In the rows, 128 means zero.
The rows of R fall into 3 groups, and each row is roughly a mix of its group's hidden directions.
R, 114 rows:
[[142 119 126 141 117 162 100 126  82  81]
 [143  97 150 140  89 151 140 101  95  96]
 [155 108 120  80 127 116 120  87  96 109]
 [138 140  99 130 135 120  86 122  87  81]
 [135  67 113  93 149 108 129 134 106 145]
 [119 111 152 119 145 133 160  65 107 124]
 [120 171 136 169 112 140  95 129 168 116]
 [121 176 109 149 129 149  88 143 129  91]
 [146  76 129 131 148 121 106 158 131 172]
 [135 117 131 168  77 146 139 161 145 153]
 [155  79 120 134 120 133 101 174 103 128]
 [120 160 124 126  84 133 186 123 143 135]
 [103 173 139 151 123 135 177 103 126 109]
 [152 154 104 140 105 130  72 102 111 110]
 [137 165 104 107 137 146  86 150 122  87]
 [145 152  89  73 117 125 136 158 124 113]
 [131 111 119  91 128 130 133 123 160 191]
 [115 188 103 135 123 116 148 125 105  93]
 [126 131 112 113 116 130  68 172 117 104]
 [102 174 151 148 157 122 144 124 171 117]
 [138 135  87 117  70 136 109 147 105 143]
 [115 137 118 129 119 173 116 188 112 147]
 [140  74 132 133 127 119 147  98  92 161]
 [160 108 107 102 124 138  80 166 130 109]
 [142 130  82 105 115 119  95 161  89 120]
 [109  81 154 146 128 127 106 149 103 169]
 [157 101 148 130  82 143  93 158 129 146]
 [139 103 146 154 114 107 180 117 130 167]
 [123 120 137 122 172 122 100 121 152 184]
 [144 132 117 145  98  64 102 123 115 113]
 [111 178  97 108 146 135 122 142 135  82]
 [145 108 149 168  85 127 136 136 114 172]
 [119 178 150 150 110 164  97 117 138 106]
 [130  81 156 128 105 144 141 133 151 175]
 [ 97  97 176 169 131 131 124 115 129 154]
 [128 165 121 144 117 114  85 180 142 119]
 [161 120 130 161  99 146  78 155 114 133]
 [113 134 131 158 140 128 154  68  95 140]
 [154  72 143 140 166 133  98 125 116 116]
 [139  87 124 126 153 100  80 145 125 160]
 [122 195 150 138 119 147 126 137 130  93]
 [144 122  87  97 121 141  74 145 108 123]
 [103 122 124 102 164 107 178  98 146 122]
 [126 126 157 155 131 163  85 138 100  93]
 [122  91 102 112 129  99 185 114 136 142]
 [151  82 121 125 102  95 160  97 112 135]
 [137 143 155 142 141 110 171  95 172 142]
 [153  88 111  80 130 118 109 108  94 128]
 [120 115 109  90 138 115 140  89  87  93]
 [124  91 150 126 173 142 161 102 121 158]
 [ 90 131 157 160 120 139 178 121 135 154]
 [ 92 150 147 171 122 120 176 109 126 130]
 [115 117 145 140 144 147  83 181 134 152]
 [101 121 124 154  94 146 107 123  73 149]
 [119 179 108 116  94 119 102 154 159 120]
 [108 102 154 133 117 109 180 115 127 169]
 [137 137 144 167 113 150  83 163 118  99]
 [105 147 151 146 174 129 166 135 156 154]
 [137 175 142 141  82 133 118 159 156 142]
 [109  79 103 120 147  99 147 121 129 170]
 [149  68 147 146 144 130 114 107  94 136]
 [150  87 106 130 127  91  90 158 109 132]
 [139 109  91 140 157 134 124 102  77 102]
 [143 108 133 158 127 144 114 132  59 135]
 [116 104 153 158 106 120 154  95 114 173]
 [155 139 132 145 139 150  75 162 152 106]
 [148 106  84  78 157 112 109 122 123 124]
 [121 104 136 122 191 154 100 120 106 118]
 [141 130 115 123  89 137 153  91  96  85]
 [143  91 122 103 103 175 140 111  94 114]
 [102  84 134 138 172 121 148  93 112 145]
 [138 134 120 129  59 145 159 144 119 142]
 [123 144 100  81 118 173 155 109 115 114]
 [120 158 126 127 100 167 101 147 113  81]
 [120 147 135 135 154 146  71 163 148 149]
 [119 184 152 152 100 152 152 135 137 110]
 [125  81 115  83 147 134  99 154 110 138]
 [115 123 180 175 115 161 146 119 128 137]
 [162 104 112  86  86 147 119 135 100 133]
 [117 114 161 180 121 142  86 108 142 139]
 [107 144 188 164 129 133 128 111 150 148]
 [153 135 133 188 107 119 106 165 138 128]
 [110 186 133 156 114 150 161 139 141 111]
 [160  90 115 141 151 111 172 108  99 133]
 [135 159 151 187 113 143 109 154 142 116]
 [115 138 115 137 178 116 152 117 164  86]
 [103 119 127 172 117 152  72 121 112 120]
 [159  85 111 114 110 109  85 137  98 133]
 [124 117 136 114 130 133 172  67 104 113]
 [141 168 111 127 103 146  82 162 139 107]
 [110 175 149 147 119 165 116 161 150 111]
 [ 87 106 139  96 139 146  84 148 103 118]
 [143 145 122 124  86 147  71 157 131 131]
 [145  84 166 153  89 110 117 116 134 147]
 [165 130  85 112 118 123  85 159 127 110]
 [162  97 120 154 142  98 114 116 135 178]
 [113 134 110 102 134 110 183  83 117 126]
 [114 126 168 184 114 153 151 128 146 142]
 [119 150 137 126 131 123 164  59 122 116]
 [146  86 113  93 125 137  92 149  89 129]
 [115 106 114 139 123  71 113 152 150 164]
 [103 105 124 115 146 109 186  99 108 144]
 [162 115  89 117 138 124  77 159 136 117]
 [121 142 139 145 115 145  75 169 158 111]
 [141  92 113 100 101 144 119 175 142 158]
 [136  81 128  99 141 119 148  84 120 162]
 [101 181 119 151 130 112 166 112 122 102]
 [147 103  94  72 140 128 113 147 108 111]
 [ 95 109 160 136 120 154 148 153 134 178]
 [142 123  89  76 118 102 142 103 101 119]
 [110 116 103 140 113 135 142 143  58 133]
 [133 108 108 101  94  98 160  96  94 135]
 [128 147 133 104 145 123 122 168 183  99]
 [128 158 113 124  92 140 163 105 112  81]]
Here is one row of each group, with its name. Which group are the others in?
[106  93 159 132 136 113 177 122 109 160] -> (85)
[119 126 110  80  96 154 159 124 110  94] -> (64)
[106 120 101 105 180 104 146  95 111 123] -> (43)

[149 100 103  78 120 117 122 168 154 122] -> (85)
[107 120 118  99 163 105 169 116 167 112] -> (85)
[100 174 145 151 137 148 165 132 163 123] -> (43)
[143  91 151 143 112  95 144  81 130 154] -> (64)
[145 134 143 175 125 124 177  88 129 133] -> (64)
[160 106  76 121 100 129 123 142  88 130] -> (85)
[115 128 186 151 155 164 104 133 141 129] -> (43)
[127 169  87 112 148  93 111 131 115  94] -> (43)
[135 104  80 156 149 140 100 169 120 133] -> (43)
[136 144 114 110  75 163 156 146 155 141] -> (64)
[127 154  83  85 133 121 112 171 133 130] -> (43)
